The same turns and mirrors carry the whole set onto itself, and each row onto the other rows of its family. Which rows share a family with each named row? Give them in list order.
These 15 rows form 3 families of 5 rows each.
Z518: [ -4  17  -4   2 -10   3   3 -16   5   8   4  19  -4  15  -4 -12  -1  -5
  -5   1  14  10  10   6 -21   2   9  -1 -10   1   7   4   5 -11   2]
Z806: [ -4  -2   0  -2  -5   6  -5 -14   3   3   0  -8  -7  -6  -8 -11   2   5
   3   1  -6   4  -5   0 -19   1   2  -3  36   0  11 -10  16  -4  -8]
Z671: [ -5  -6 -10  11   2   4   8  15 -20  -7 -10  11   6  -6   8 -10   4  -1
   4   7   0   1  10  -6 -14 -17   5  13  12  -9  13  -1  -1  -8   8]
Z640: [  1   9  -5  24 -21   9  14  -7 -11  -1   8   7   0   1   4  -6  -2   5
   8 -14 -11  -9   5 -14 -13  19   5   8   8 -13 -11 -18   2  -6  14]
Z766: [  0   7   3  26 -22   6  16  -2 -10  -6   5   6  -6   1  12  -8  -9  11
   4 -12  -9 -12   6  -7 -12  22   3  13  12  -9 -13  -7  -1  -1   3]
Z174: [  4   7  15   3  -1  -3  10 -14  -5 -15   5  17   4   5 -14 -12   3   8
   5  -1  -9 -11  19   2   9   2 -14   8   7  -2   0   5 -10   8  -5]
Z668: [ -4  -3 -11 -11  -3   9 -11  -7  -4  -5  -3  -6  -7  -6  -1  -5   1   5
   3  10 -10   3 -12   1 -12  -2   4  -5  23   6  16  -7  10  -3  -4]
Z446: [  5  14   2   5  -3   4   9 -19  -3 -12  12  20  -2  12 -12 -15   4   4
   3  -9  -2 -15   6   0   5  -7 -13  10   4   7   5  10 -16   5   2]
Z891: [  3  10   5   2   3   0  10 -16  -5 -17   5  17   3   9 -24  -9   2   3
   2  -7  -7 -12  16   0   4  -5 -17  12  12  -3   1  -4  -8   3  -1]
Z986: [ -4 -10  -5  -2  -5   2  -9 -11   7   2  -4  -9  -7  -5  -2  -5  -3   4
  -1   3  -2   5   1   1  -6   9   4   1  33   4  14 -14   8  -5 -12]
Z696: [ -5  -8  -7  14  -3   6   9  20 -12 -13 -10  10   4  -2  17  -8  -6  -2
   7   7   5   2  10  -6  -9  -8   5  14  15   1  15  -3  -2  -5   5]
Z889: [ -8  11   1   5 -11   3  -3 -21   5   9   2  18  -2   8   1 -12  -8   0
  -8   6   7   9  10   1 -12   8   7  -6 -15   3  13   2   0  -6  -8]
Z740: [ -7  -1 -22  15 -13  11   8  16 -22 -10  -6   8   4  -4  11  -8  -5  -2
   2  12  -5  -2  -3  -6  -7 -10  11  12  11  -3  13  -5  -1  -6  10]
Z623: [  3   6 -11  22 -28   9  15  -5 -10 -10  12   7  -3   8   2 -10  -2   9
   9 -13 -13 -16  -2  -9   1  10   4  15  12  -5 -10 -11  -6  -4   9]
Z912: [ -5  16  -7  -6 -11   2  -6 -24   7   2   7  15 -14   7   3 -11   2   5
  -7   4   5   3  -4   3 -18   4   4  -5  -8   6  10   8   4  -6   0]

Which other rows belong to the same family as Z696? Z766, Z174, Z986, Z889
Which other rows belong to the same family as Z623? Z668, Z446, Z740, Z912
Which other rows belong to the same family as Z806? Z518, Z671, Z640, Z891

The same turns and mirrors carry the whole set onto itself, and each row onto the other rows of its family. Which rows share a family with each named row? Give them in list order.
These 32 rows form 4 families of 8 rows each.
Z600: [ 17 -20  19  -4   7  28  14   3   2   1  -5 -19  -2  26   0  -7  16  15
 -21 -18 -20   4 -10  -8  -7 -10 -14   6  -5  10   3]
Z643: [ 26 -30  -3   5  26  44  14  -8   9   7   1 -21  -8  20   2   9   0   8
 -12  -8  -8  11 -13 -18  -2   2   0  12   4   0   6]
Z82: [ 24 -33   1  13   0  14  16   5   9  19  -7 -11 -12   9 -10  18 -10   0
   2  11   1   4 -16   4  -4  13  12  22  -3 -21  14]
Z479: [ 26 -26  20   0   4  28  12   4   9  17   2 -25  -3  21 -12   1  -4  14
   3   6  -4   2   2  -6 -27  10  -6   2 -10  -9  -3]
Z213: [ 14 -26   1  12   6  15  18  10  10   9 -14  -1 -12  15   2  10  15   2
 -14 -13 -16   6 -27  -7  13  -9  -1  25   2  -4  24]
Z515: [ 22 -32  -5   1  26  42  15  -8   5   3  -3 -16  -6  20   7   9  -5   0
  -5  -5  -7   7 -11 -10  -5   4  -1  18   6  -6   5]
Z373: [ 25 -28   9   7   5  18  17  10   1 -15   1  -9 -11  25 -13  19  -1  15
 -28  -5  -6   0 -21   0  -7   9  -6  10 -21 -11   5]
Z469: [ 13 -21   4  10   6  19  23  10   8   7 -12  -9 -13  18   4  12  11   1
 -19 -14 -15   8 -29   2  15 -13  -4  28   3  -5  17]
Z845: [ 25 -34  12   8   2  18  23  10  -8 -10   1 -10 -11  18  -9  19   0   4
 -27  -4  -7  -2 -18   5  -8  11   2  11 -17 -18   1]
Z786: [ 26 -25  18  -6  10  24  17  -2   7  12  -3 -22 -10  18  -9   6 -11  11
   4   5  -9   4   5  -2 -24  16  -3   0 -10  -8  -1]
Z223: [ 19 -20  25   9 -20   0  15  15   6  17  -9 -15  -8  14 -17   2  10  15
 -15  -2 -12   2 -15   6  -6   0  -1  10 -14  -5  13]
Z471: [ 22 -31   5   9  11  15  14   3  11  20  -2  -7 -11  14 -10  18 -12  -5
   1  10  -4  12 -17  -1  -3  17  11  26  -7 -14  15]
Z556: [ 16 -23  28   6 -17  -1  11  17   4  16 -11  -7  -8  15 -16   3   5   5
  -7  -3 -12  -6 -13   7  -4   4  -2  14 -13  -9  11]
Z973: [ 25 -30  16  -2   1  21  11  -2   5  12   2 -23  -3  16 -17   2  -5  14
   0   6  -5  -2   3  -7 -25  16   3   0  -9  -5  -1]
Z75: [ 27 -26  24   0   3  28   7  -1   2  14   4 -27  -5  20 -17   3 -10  10
  -5   2  -4   0   0  -3 -19  15  -1   2 -11  -4  -7]
Z636: [ 15 -34  -5  -1  26  34  14 -14   2  -3   0 -17  -6  21   2  11  -1   4
 -17  -1  -8  11 -11 -12  -3   2  -2  18   8  -3   9]
Z609: [ 20 -31  -8   4  27  43  16  -7   6   6   1 -15  -1  16   0  13  -1   8
 -13  -3  -6   8  -9 -10  -6  -1  -3  16   4  -3   0]
Z401: [ 16 -25  16  -5   1  29  15  11  -1   2  -6 -22  -7  18  -5  -9  17  12
 -18 -17 -18   3 -12 -10 -11 -11 -15   1  -1   6  -1]
Z315: [ 20 -22  20   3  -2  28  11   6   2   3  -8 -20  -6  20  -5  -6  17  17
 -21 -21 -16  -7 -10  -9  -3 -11 -14   1  -2   6   2]
Z942: [ 15 -31   0   0   1  15  16   6  17  20  -6  -6  -9  16  -3  22  -9   1
   0   8   1   3 -17   3  -5  12  11  25   1 -19  18]
Z142: [ 19 -20  28   3 -20  -3  17  15   7  12 -12 -17 -14  18 -13   1   7   7
  -6  -5 -13  -1 -17   5  -5   4   2  12 -10  -7  15]
Z452: [ 16 -27   1   9   2  14  18   3   2   3 -14  -6 -11  14   2  11   9   2
 -23 -13 -16   7 -28   3  15  -6   4  26   2  -1  20]
Z117: [ 24 -26   4  13   6  12  18  -2  14  16  -4  -9  -9  16  -8  22 -11   3
  -1   9  -2   4 -14   5   0  14  14  27  -5 -15  17]
Z525: [ 13 -25   1  13  -4  16  16  10   6   5  -7 -10  -3  16  -2   6  16   5
 -23 -11 -11   4 -31   0  11 -12   3  27   5  -4  17]
Z317: [ 14 -23  11   1   3  23  15  -1  12  33 -12 -22  -4   9  -1  -5   7   0
   8  -3 -13   7  -5  -5  -4  -6   6  18  15   2  10]
Z560: [ 14 -17   7  -1   5  22  11  -2  20  27 -12 -22  -2  17  -1  -7   6  13
   8  -2 -13  10  -8  -7  -4  -8  -2  17  12   7  14]
Z268: [ 21 -25  13  -3   4  20  10  -3  17  38 -13 -20  -5  10  -8  -3   7   3
   9 -11 -13   7  -9  -4  -7  -5  -1  15  10   1   9]
Z695: [ 24 -16  23   8 -19   7  19  21  11  20 -11 -15  -7  14 -12   2   7  13
  -3  -5 -12  -3 -15  10 -10   1   2  10 -13  -8   7]
Z330: [ 16 -25   9  -5   3  19   9   6  14  33 -14 -23  -2  15  -3  -7   6   4
   3  -5 -12   6 -10  -4  -4  -6   3  18  17   2  20]
Z516: [ 24 -20  19   7   6  25  18   2  -4  -3  -4 -27  -4  19  -7 -10  15  16
 -20 -13 -21   5 -10  -5  -8  -9 -12   3  -6   7  -2]
Z522: [ 22 -28  12  15   5  23  16  12  -4 -15   2  -7 -12  24  -7  16  -2  10
 -28   0  -6  -2 -18  -6   1  12  -1  12 -19 -10   7]
Z927: [ 25 -28  12  14   4  23  21   2  -2 -14   2  -7 -12  19  -7  18  -1  12
 -23  -3  -8   3 -16   0  -8  10  -4  10 -25 -12  -2]

Which other rows belong to the same family as Z600? Z82, Z479, Z515, Z223, Z452, Z330, Z927
Which other rows belong to the same family as Z636? Z845, Z786, Z942, Z525, Z560, Z695, Z516

